cols: W B G X V E P M
[-170 89 118 108 407 -173 -18 -16] = lafol
[131 -32 164 -111 -29 7 72 70] = vesu
[127 -28 210 -105 48 -16 87 76] = gose
[321 -163 -169 -239 -795 333 53 34] = dunis
[233 -149 -326 -161 -799 329 2 -13] = pefi
[-366 100 -468 313 81 -27 -193 -200] = Rol
[300 -160 -212 -209 -813 330 46 23] = pog
order: [-173 -170 -18 -16 89 108 118 407]
lafol
order: [-468 -366 -200 -193 -27 81 100 313]
Rol

cols: A C Q Z
[-142 -400 283 -246]  pog
[-59 580 439 -383]  lafol
[326 578 -383 -580]  Rol
order: [-580 578 -383 326]
Rol
col: [283 439]
Q

cols: S Y D L
[330 354 253 -349]  dunis
[-598 229 -482 -170]  pog
[-611 341 228 148]  vesu
[-598 -481 229 -170]  lafol
[330 -350 354 253]  misa
[-41 -494 6 781]  Rol
col: [-482 228 229 354 6]
D
order: [-170 -482 229 -598]
pog
order: [-349 253 330 354]
dunis
col: [228 229 354]
D
col: [-170 148 -170]
L
order: [354 253 330 -350]
misa

cols: U J T K N
[-362 -99 -142 -110 309] -> pefi
[-234 0 -145 -1 53] -> fuser
[274 224 -44 -203 -109] -> vesu
[-121 -167 283 -307 -586] -> dunis
[-362 -142 309 -110 -100] -> bope
[53 -1 0 -234 -144] -> pog
[221 229 -124 -191 -116] -> gose
col: [0 224]
J
col: [-203 -307]
K
order: [-362 -142 -110 -100 309]
bope
order: [274 -203 224 -109 -44]
vesu
order: [53 -1 0 -145 -234]
fuser
order: [-144 -234 0 -1 53]
pog
order: [-362 -110 309 -100 -142]
bope

cols: nolib noro Zazig menim Radem lelon
[-625 89 -431 -259 -43 335] -> Rol
[-223 498 -502 309 124 -556] -> gose
[446 -97 -236 75 -20 -247] -> vesu
[285 -203 194 -296 -588 -298] -> fuser
[-247 -236 74 -97 -20 446] -> lafol
[183 -501 180 -424 -360 -379] -> kib
[203 -633 358 -469 -70 813] -> bopo
[-353 -194 -259 -561 -132 367] -> pog
[61 -18 79 490 511 -107] -> dunis
col: [183 203 -353 61]
nolib
col: [-469 -561 490]
menim
order: [309 498 -223 -502 -556 124]
gose
order: [-97 -20 446 -247 -236 74]
lafol

cols: zede savu pati Faz Sonu zego tebi tov bolo
[-256 -17 -747 421 109 48 -423 19 -196] : vesu
[-125 296 -672 444 -114 242 -321 122 -257] : pog
[-17 -747 48 19 109 -423 -256 421 -195] : Rol
[376 -703 -421 198 130 174 340 -159 -176] : lafol
[166 -150 695 8 -323 -255 405 -205 -102] : fuser
[48 421 -423 109 -256 -747 -196 19 -16] : dunis
order: [-747 -423 -256 -196 -17 19 48 109 421]
vesu
col: [-196 -257 -195 -176]
bolo
order: [-16 19 -196 -747 -256 109 -423 421 48]
dunis
order: [-423 109 -256 -747 -196 19 -16 48 421]
dunis
col: [-672 48]
pati
order: [-17 -747 421 109 48 -423 19 -196 -256]
vesu
order: [-196 -256 -17 -747 421 109 48 -423 19]
vesu

cols: lebas romol rati Datol geb bal robig lib
[103 6 -324 -73 495 -305 353 -23] = Rol
[101 182 -410 -107 694 -210 -70 287] = misa
[-54 -608 191 -23 -422 -439 80 36] = pog
[103 6 -324 -73 495 -305 -75 284] = bope
[80 -54 36 190 -439 -422 -23 -608] = dunis
order: [36 -54 -608 191 -23 -422 -439 80]
pog
col: [353 -70]
robig
col: [495 694]
geb

cols: Buzak Nis rareb nev vame nesem Kugas tade
[176 -457 -11 166 353 200 -342 757] = pefi
[166 353 757 -11 -458 176 200 -342] = dunis
[166 353 757 -11 -555 176 200 -342] = vesu
order: [-458 -342 -11 166 176 200 353 757]
dunis
col: [-11 -11]
nev
col: [353 -458]
vame
order: [757 176 166 -555 -342 200 -11 353]
vesu
col: [-458 -555]
vame
col: [757 -342]
tade
order: [-342 200 176 -458 -11 757 353 166]
dunis

cols: sut lem Rud nipo
[-403 347 -337 819] : bopo
[285 421 433 -318] : fuser
[285 433 -319 421] : Rol
[242 374 264 -740] : lafol
col: [347 421 433]
lem
col: [-318 421]
nipo
col: [-319 264]
Rud
order: [-318 285 421 433]
fuser

cols: Rikan goril lunis Bikeb lokur veka mip
[-345 -136 273 -463 205 253 600] -> fuser
[-462 -345 600 -136 205 253 273] -> dunis
[-274 126 -313 -9 267 257 323] -> lafol
[45 -61 65 -71 -96 12 -96] -> bope
order: [273 253 205 -136 600 -345 -462]
dunis
order: [600 -345 -136 273 -463 205 253]
fuser
col: [600 273]
mip

cols: babi taki tenat fer Sikez
[-89 209 128 372 -64]  Rol
[315 -189 -219 -1 -106]  kib
[48 -45 198 245 293]  dunis
[140 -315 -416 -186 59]  bope
[140 -186 59 -416 -316]  misa
[128 209 -90 -64 372]  lafol
[-50 275 -54 57 -259]  vesu
[187 275 -54 57 -259]  bopo
[330 259 -25 -37 -226]  gose
[-9 -311 258 212 420]  pog
col: [59 -316 372 -259 -259]
Sikez
order: [-90 -64 128 209 372]
lafol
col: [57 -37]
fer
order: [-186 59 -315 -416 140]
bope
col: [128 -50 187 330]
babi

cols: zin ragez reviz tamo geve
[-217 -118 -210 0 497] = lafol
[247 294 4 74 716] = bopo
[191 -301 -343 -9 87] = pefi
[-767 -25 -461 86 -207] = pog
[247 717 294 74 4] = fuser
[148 -140 -19 -214 790] = gose
[-326 471 170 -425 189] = kib
col: [716 87 -207]
geve
col: [-343 -461]
reviz
order: [716 74 4 294 247]
bopo
col: [-301 -25 717 -140 471]
ragez
col: [191 -767 247]
zin
col: [-217 247 191 -767 247]
zin

cols: lil gedu Bulu zurub likod lur kefi tinak gabeg
[160 127 512 24 -603 104 299 -360 262] = pefi
[-220 107 350 -57 -442 118 273 -358 270] = fuser
[160 127 512 24 -603 104 519 -405 226] = lafol
[680 429 31 90 -372 140 459 -588 72] = pog
[-162 58 290 -45 -440 73 499 -328 531] = gose
[140 91 459 31 -588 72 680 -372 429] = bopo
[-352 110 286 -413 102 316 -65 -278 320] = vesu
[-278 102 320 -65 -413 110 287 -352 316] = kib
[31 74 371 -24 -518 88 494 -349 432] = misa
[-229 41 249 -37 -411 44 642 -307 672] = bope
order: [320 -278 -65 316 102 -413 286 110 -352]
vesu
order: [72 680 -372 429 140 91 459 31 -588]
bopo
col: [-57 24 90 -45 31]
zurub
col: [512 31 290 459 286 320]
Bulu
col: [160 -220 160 680 -162 140]
lil
order: [-65 -413 287 102 110 -278 316 -352 320]
kib

cols: Povo taka Lep Fibap zeduk vedun nemaz
[260 291 -372 43 24 -257 -81] = misa
[260 -373 16 -257 24 43 291] = pefi
[244 -115 374 220 -177 -110 -35] = bope
[281 -114 321 387 -241 -93 -209] = bopo
[-589 31 -535 -244 312 456 -73] = vesu
[-529 -279 106 -172 95 419 80] = kib
[-135 -20 52 -222 70 33 147] = gose
[-93 387 -209 321 -241 -115 281] = lafol
[260 291 -372 43 24 -257 16] = dunis
[226 -75 367 119 -117 -126 18] = fuser
[-135 -20 52 -222 70 33 -105] = Rol
col: [260 260]
Povo
col: [80 147 281]
nemaz
order: [-126 -117 -75 18 119 226 367]
fuser
order: [16 -257 43 260 24 -372 291]
dunis
order: [-209 -93 -241 387 321 -114 281]
bopo

